In the data rows, the value 128 means zero.
Here are some points:
[129  74 151 143  80 128 130 137 141 114 132 158 130 114 155 152 110 126
 110 166  94 146 134  93 118  97 159 103 122 136 102 119 136  94 111 126
 130 130 144 127 141 114 120 117 125 117  93 155]
[170 105 103 150 134 117 109 141  93 108  79 164 198 108 177  62 147  97
 136 143 123 116 176 128 163 134 117 129 122 127 108 153 107 122  67 146
  99 112 146 141  87 126  78 111 155  87 117 150]
[140  87 122 139 152 113 122 121 130  95 149 109 116 129 119 135  87 114
 141 113 177 117 147  88 129 130 116  84 118 164  69 138 124 126 130 132
 139 154 156 134 141 115 119 149 106 105 125 132]
[142  78 109  38 120 105 128  88 141 121 124  74 207 135 142 120 112 108
 170 201 139  74 149 101  83  88 195 166  92 135  98 121 139  65 162  74
 154  64 173 115  85  59 140  53 156 160 141 190]
[182 135 120 130 106 175 133 126 160 169 104 182 170 141 144 118 107 115
 104 165 156 165 122  60  85 149 137 122 106 132 171  88 148 162 124 143
 139 133 155 168  67 190  66 133  55 189 107 177]
[ 74 127 159  99  81 125  82 121 156  71 202  87 124 100 122 192 148  95
 152 149 140 179 145 167 104  35 178 110  99 138 122  96 137  94 147 175
  99 186 108  17 103 109 110  73 145 129 123  71]
[111 145 126 106 101 143  96 117 138 140 129 150 110 118 156 166 131 140
 120 128  77 140 124 129  95 113 140 161 150 110 118  83 125 144 136 120
 138 115 152 115 157 140 143 110 140 136 118 136]
[135  81 122 151 114 147 154 146 109 104 132 121  96 105 113 112 124 153
 135 101 140 122 154 123 150 131 137 114 163 111 106 176 120 129 105 123
 103 151 136 123 147 120 131 139 105 114 119 121]
[123 180 126  94 114 106 146 158 146 132  91  92  54  95  40 143 123 166
 101  88 162 108 136 143 203 146 123 141 118 101 200 222 145 139 110 145
 112 148  77 129 133  97 133 103 128 135 104 112]
[148 168 127 112 171 155 148 155 131  80  61 146 104 150 159 170 129 164
 108 124  78 167 108  57 127 164 150 167 105 116 155 107 183 108 150 164
 164 134 167 125 163 117 159 132 184 150 147 140]
[ 81 179 198  87  84  65 180  27 126 140  72  90 156  99  62  97  53 147
  70 197 118 143  89 146 205 122 155 167 145 194 155  98 170  73  41 173
 102 148  79 138  82 146 199 127 189 174 152  76]
[120  93 178 148 120 126 150 126  93 169 141  48 121  99  64 107 137 174
 129 114 138 180 109 125  98 147 130 141 156 150 118 143  63 139 160 167
 127 112  87 188 166  89  87 176 124  96 229 162]
[ 87 147  90 115  99 116 149  29 151 143  98 124 164 139 153 100 129 116
 145 115 179 174 124 113 121 137 138 160 132 122  91 140 141 132  84 176
 144 166 116  57 142 175 203 105 163 124 117  79]
[109  56  78 139 194  78 107 157 126 106 164  64 143 174 135 181 109 102
  92 110 153  65 164 180 135 116  91  91 102 161 136 164 156 155  80  82
 120 145 166 178  71 118  77 178 123  88 133  95]
[154  89 130 176 146 169 201 106  88 119  47 152 132 136 148 118 116 143
  96 110 134 129 124 143 167 164  94 157 121 129 126 175  92 196 130 131
 118 165 138 157 141 128 131 152 129 125 118 165]
[ 91  69  66 158 131 127 136 158 139 152  90 102 169 144 133 109 110 143
 146 105 157 140 140 116 114 143 154 114 107 128 100 140 138 171 184 127
 123 165 125 145 157 141 134 168 140  95 127 147]
16 more points follow, each with its number after it:
[ 73 148  57  83  67  95  62  95 141 200  85  83 174 211 132 123 116 129
  95 111  33 122 110 139 118 109 224 119 165 161 149  95 163 165 251 130
  90 107 136 113 135  88 127 133 185  91  84 115] 0
[127 145 122 153 111 195  98 113  73 151 118 124 135 106 132 114 188 189
 136 126  82 135 131 181 137 171 155 166 168  76 129 132 103 144 102 124
 120 135 125 141 143 113 137  90 152  96 104 136] 1
[106 160 110 148 154 111 154 150 144 169  98 124 123 164 126 116  66  72
 177 110 123 105 115 142 153  60 154 115 122 112 143 179 143 161 141  93
  93 107  88  96 165 163 122 210  88 118 162  90] 2
[140 153 109  90 168 117  68 111 112 120  83 152  88 177 105 134  99  97
 148 106 157 146 141  91 119 195  85 101 127 179  98 147 103 105 120 153
 140 114 135 140 118 108  74 130 141  84 131 130] 3
[122 123 142 182 135  22 125 107  94 133 162 226 170 194 130  87 181 146
  70  94  52 146 103 151 110 190 113  52  79  97 126 138 176 132 113 111
 178 130  92 110  58  85 117  48 108 141 129 223] 4
[113 151 110 124 134 132 174  83 115 139 112 146 172 135 110 127  88  97
 171 120 112 149 155 147 194  94 181 161 117 102 119 176 167 166 120 131
 114 155 100  76 118 161 168 145 124 123 128  55] 5
[118 116 118 100 134 122  79  96 126 135 148 155 128 149 158 162 118 107
 104 110 121 125 134 127 100 114 120 110 143 161 113  87 116 127 134 105
 151 125 140  98 102 120 138  87 130 101 128 123] 6
[121 107 166 129 119 110 143  65 137 184 183  76 178 146 132 119 107 140
 165 141 206 171 141  69  75 131 151 142 106 127  68 138  71 124 170 143
 180 115 126 197 134  94 104 130 122  64 177 140] 7
[133 118 134 149 137 110 151 142 157 124 128 133  91 103  95 188 160 139
 125 128 103 172  82 171 113 132 133 130  70 106 175 161 153 135  89 136
 137 146  94  77 131 116 121  82 120 138 177 166] 8
[111 121 111 124 105 140 111 131 134 131 129 118  95 109 124 145 130 147
 118 122 102 146 122 109 112 121 141 130 147 108 134 117 131 143 121 131
 139 129 141 111 167 135 133 127 127 134 130 155] 9
[132 125 128 109 111 147 105 135 125 121 132 178 122 129 143 142 127 131
 112 129 106 123 137 125 135 122 124 124 147 113 110 109 117 154 134 130
 126 138 136 116 144 132 128 112 125 124 100 143] 10
[120 157 112  67 147 106  93 171 141 145 141 133 125  84 152 137 172 185
 142 180  97  89  92 130  99  81 118 125 154 159 157  55 115  88 123 106
 164  91  72 120 103 163 188 164 155 219 122 109] 11
[ 89  98 134 136  95 125 109 121 141  82 190 108 140 134 143 115 121 105
 126 122 115 156 139 135 140 103 141 107 121 136  77  98 132 121 181 142
 124 157 148 100 144 146 109 138 134 119 102 106] 12
[113 169 136  70 127 116  65 121 146 150 182 162 132 118 185 159 175 162
 135 182  83  92 107 127  71  85 129 113 158 144 121  68 101 131 132 120
 165  96  92 103 111 159 172 156 137 218  97  88] 13
[127 116 144 172 195 153 160 111 122 121 119 107 123 186 119 138  86  98
 156 112 178  75 116 148 150 149 122  67 102 196  84 212  99 110 124 100
 105 161  89 144 118 163 113 221  94 146 154  81] 14
[158  93 102 154 132 148 173 146  99 129  82 140 116 129 132 117 143 144
 131 100 138 124 131 128 144 182 117 136 148 111 126 150 113 142 119 135
  99 144 123 138 150 142 122 123 109 104 123 148] 15
Which three of these numbered points are nearest to each point below, looking only along the 6 directions in which the first points spread most? Their numbers follow each, nearest first.
[ 97 183 107 151 150  70 109 159 112 140 119 173  86  96 166 106 123  70
 175 153 148 168 116 100 148 119 118 148 122 138 148  80 129 143 119  91
 120 104 139 134 127 118 188 122 174  78 169 122] > 10 1 9
[195 139 114 144 101 137 153 124 113 119 141 150  71 122 117  98 173 121
  97 111 110 104 116 157 167 202  82 127 221  95 144 127 109 161 111 115
  77  78 150 193 195 129 141 150  80 130 110 127] > 15 3 1
[142 116 123 123 109 150 144 144 109 134 114 160 111 132 132 138 135 151
 110 131 115 129 120 111 143 151 127 133 148 130 121 121 123 149 125 139
 117 154 121 124 170 130 134 121 129 132 114 145] > 1 9 10
[123 220 220 102  63 144  62 162  60 150 221 210 165 113 214 109 194 132
  12 153   0 135 124 112 105 118 154 190 181 127 214  57  77 219 218 119
 107  76 166 167  44  65  76  53 161 187 189 134] > 11 13 0
[130 117 125  88 131 120 102 131 142 126 160 154 151 118 150 133 155 152
 134 165 103 106 123 106 108 102 117  96 137 140 136 104 108 123 148 139
 188 126  91 132 111 140 174 157 135 188  95 100] > 0 6 10
[116 133 134 166 152 166 135 151 171 160 110 108 137 148  82 130 100 122
 103  93 135  60 117 160  82 170 106 110 106 150  94 109 128 118 148 116
 132 122 165 122 165 144 172 102 117 117 100 150] > 3 10 1
[115 148 139 121 111 155 166  66 130 150 240 139 117 171 176 123 116 133
 152 146 200 145 143  34 123 163 179 138 120 101  74 172 124 108 130  84
 178 102 174 163 118  88 140  72 104  96 110 106] > 6 0 10
[ 78 152 186 146 109 131 127 135 134  97 166 135 149 109 103 151 124 105
 141 179 114 140 135 152 104  75 108 136  89 125 113  95 112 114 133 151
 112 148 139  89 125 111 114 115 150 153 125 112] > 0 6 13
[160 145  94 132 119 138 149 116 116 140 111 155 151 162 131 124 139 151
 127 126 172 160 137  77 130 200 150  85 131 149 122 101 139 141 129 132
  97 173 131 171  64 154 106 114  69 156  84 151] > 4 3 15
[134 224 177 105 109 153 114 162 182 170  99 136  98 138  78 117  67 125
 106  95 123  35 122 117 144 109 140 150 136  81 162 169 129 105 121 125
 118  72 133 112 146 112 146  75 118 129 101 103] > 8 11 9
[104 199 124 104 115 144  58  95  71 122  81 195  89 169 150 138 141 109
 153 150  62 133 120 105 155 104 114 114 146 109 160 154 127 147 129  97
 119 107 118 111 160  91  71 179 150 154 128 144] > 10 9 8
[ 98 159 120  48 101 113  70 122 138 142 191 128  95 101 103 203 154 179
  99 157  68 141 113 140 108 107 114 138 155 120 180  57 152 140 126 138
 159 117 115 137 123 137 123 131 143 169 118 118] > 11 8 13
